Each named turn below is shown by a few rows before and after it. Which turns, in which order, take the first row of each later pair to the second? The first pair is answered.
B (before => after):
[ 0.54 -0.04 -2.11  1.91  0.17  0.95  1.80 -0.08] => [-0.03 -0.88  2.57  1.69  1.48 -0.19 -0.47 -0.36]
[-0.15 -0.66 -0.64  1.24 -0.47 -0.47  1.78  1.20] => [-0.44 -1.54  0.46  1.06  1.48 -0.25  0.98  0.72]
[-0.34 -1.17  1.41 -0.96  2.67  1.04 -1.63 -0.12] => [ 0.58  1.31  0.20 -0.36 -3.06 -0.60 -0.08  1.74]
[ 0.50  1.37 -2.48  0.36 -1.14 -0.89 -0.80  0.18] => [-0.19 -0.13 -0.33 -0.04  1.90 -0.30 -2.37 -0.72]
G (before => after):
[ 0.18  1.57 -0.75 -1.50 -2.72 -0.49 -0.47 -0.13] => [ 0.26  1.70 -1.91  0.94 -1.83 -0.17  1.63 -0.37]
[-0.18 -0.41  3.17 -0.73 -0.84 -0.99 -1.87  0.44] => [ 0.22  0.41  1.21 -1.01 -3.23 -1.15 -0.93  1.17]
[ 0.63  0.01  2.29 -0.19 -1.63 -1.14 -1.02  0.30] => [ 0.99  0.71  0.94  0.20 -2.40 -1.06 -0.03  0.65]
U (before => after):
[ 0.75  2.27 -5.34 -0.10 -4.75  0.56  2.93  1.64] => [ 0.60  2.71 -3.88 -0.90 -6.22 -0.35  1.82  1.97]
[-0.35 -0.76  0.18 -2.95 -0.43  0.31 -0.65 -0.20] => [-0.36 -0.78  1.94 -1.74 -1.00 -0.62 -0.74  0.10]
[-0.67 -2.59  0.69  0.41  5.01  1.40 -1.74 -1.36] => [-0.79 -2.47  0.16 -1.44  4.26  1.77 -2.66 -1.24]
[-0.49 -1.84  3.18 -0.38  1.66 -0.84 -2.82 -1.17] => [-0.34 -2.03  2.76  0.85  2.59 -0.85 -1.80 -1.30]
Then:
(2 to 4 turns a pair)
[-0.73  0.71 -4.61  1.64 -0.80  2.22  1.85 -0.60] => [-0.92  0.33 -4.47  1.80  0.44  2.57  1.63 -1.21]
U then G
[ 0.46 -2.77  3.66  4.53  1.66  0.56  1.99 -0.58] => [ 0.45 -3.02  1.14  3.80  3.58  2.03  2.30 -1.24]
B then U then G
[ 0.36  0.31 -4.84 -0.67  0.32  0.29  2.20  1.34] => [-0.67 -1.87  2.84 -0.07  3.88 -1.37 -1.26  0.24]
B then U
[ 0.39  0.66 -4.66 -1.08 -0.68  1.90  0.90 -0.13] => [-0.14  0.28  1.24 -3.48 -2.41 -0.09 -3.08  0.28]
B then G
[ 0.30  0.63 -4.48 -1.81 -0.22  1.62  0.24 -0.17] => [-0.12 -0.65 -2.58 -0.02  3.65  1.88  0.13 -1.35]
G then G
[ 0.69  1.74 -0.88  0.54 -4.02 -1.10  1.29  0.89] => [-0.67 -1.40 -0.17 -2.50  2.71  1.52 -1.87 -1.31]
B then G
[-0.55  0.65 -0.43 -2.83 -0.98 -0.18 -0.90  0.60] => [-1.01 -0.46  0.55 -1.50  2.55  0.21 -1.08 -0.45]
G then B
[ 2.12  0.64 -3.91 -3.27 -3.19  0.28  0.04  1.20] => [ 1.13 -1.54 -0.56 -5.13  0.70  0.80 -3.32 -0.23]
U then B then U
[ 0.37  0.71 -3.21 -3.24 -3.35  1.56  0.04  1.04] => [-0.78 -2.04  4.00  0.34  3.16  0.56 -1.86 -1.13]
G then B
[-2.06  0.77  1.26  3.06 -3.16 -0.98  1.34  0.40] => [-2.73 -0.60  3.60 -0.03 -1.35 -0.25 -2.20 -0.29]
B then U then B
[-0.61  1.97 -0.29  1.12 -5.20 -0.03  1.63  2.01] => [-0.73  0.84 -2.83  3.51 -0.94  1.79  3.75  0.70]
G then U
[ 0.10  0.15  1.16  5.26  2.83 -0.18  2.74 -0.25] => [ 0.19  0.31  2.66  5.32  1.64 -0.79  2.40 -0.11]
B then B then B
[-0.59 -2.03 -0.26 -3.74 -0.37 -0.13 -3.12 -0.24] => [ 0.40 -0.86 -4.10  2.50  0.67 -0.01  2.42  0.00]
B then G then G
[-0.94 -0.06 -1.86  0.27  4.19  1.07 -0.85 -1.04] => [-0.18  1.89 -4.26 -0.39 -0.70  0.41  0.45  0.38]
U then U then G then G
[ 0.80 -0.82  1.92 -4.22  3.20  1.37 -3.42 -2.08] => [ 0.88 -0.05 -0.14 -5.92  0.37  1.42 -3.39 -1.15]
B then B then U
[-0.45  1.26  0.48 -0.68 -4.71 -0.90 -1.70  1.19] => [-1.38 -1.50 -2.06 -0.98  3.36  2.71 -1.87 -1.25]
G then B then U
[ 1.59  0.91  2.20 -0.30 -2.86 -1.35 -0.27  0.33] => [ 1.13 -1.23  0.70  0.85  3.48  1.05  0.18 -1.53]
U then B then G
[-0.43 -0.92 -2.66 -4.11  1.94  2.21 -1.75 -0.23] => [ 0.46  0.13 -0.71  4.67  2.27 -0.11  2.87 -0.21]
B then G then G then G
[-0.74 -1.38 -1.84  0.75  2.41 -1.65  2.45 -1.38] => [-0.54 -0.35  1.71 -0.30 -1.97 -3.81  0.72 -0.31]
B then G then G
[ 0.64  1.45 -1.92  1.32 -0.91 -0.60  1.82  1.16] => [ 0.26  1.25 -0.07 -1.91 -2.27 -0.99 -1.05  1.47]
B then U then G then B
[ 0.05  0.05  2.46  2.90  2.32 -0.11  1.81 -0.06] => [ 0.34  0.81  3.85  1.95 -0.77 -1.49  0.99  0.86]
U then B
[ 0.99  0.46 -3.11 -0.20 -1.48  1.10  1.97 -0.28] => [ 0.48 -0.86 -0.91  1.98  2.70  1.26  1.59 -1.47]
U then G then G
[-0.97  1.02 -2.97 -1.39 -4.32  0.06  0.07  0.10] => [-1.01  0.88  0.03  4.10 -2.50 -1.57  2.03 -0.35]
U then U then G
[ 0.29 -0.99 -0.87  0.97  4.07  2.13 -0.09 -1.18] => [ 0.97  1.40  0.97 -1.46 -4.06 -0.46 -1.18  1.11]
G then B
[ 0.28  0.00  0.53 -0.07 -2.06 -1.74 -0.06  1.03] => [-0.07 -0.76 -0.40 -2.29 -0.80 -0.67 -1.26  0.60]
B then U then U
[ 0.46  1.44  1.95  2.63 -1.61 -2.28  1.37  1.86] => [-0.64 -1.06  0.79  0.77  4.72  0.73 -0.08 -0.08]
B then G
[ 0.99  0.16 -5.49  2.17 -0.77  0.42  1.05  0.70] => [ 0.61 -0.41  3.55  2.06 -1.80 -2.76 -2.60  0.99]
G then B then G
[-0.90 -0.68  2.39 -3.08  1.23 -0.01 -2.71  0.32] => [-0.69 -1.02 -0.52 -2.99  2.96  1.46 -1.76 -0.04]
B then B
[-1.98  0.49 -1.23 -3.27  0.81  0.09 -1.56 -1.76] => [-0.99  2.27 -0.43  1.98 -1.89 -2.24  1.81 -0.87]
B then U then G then G
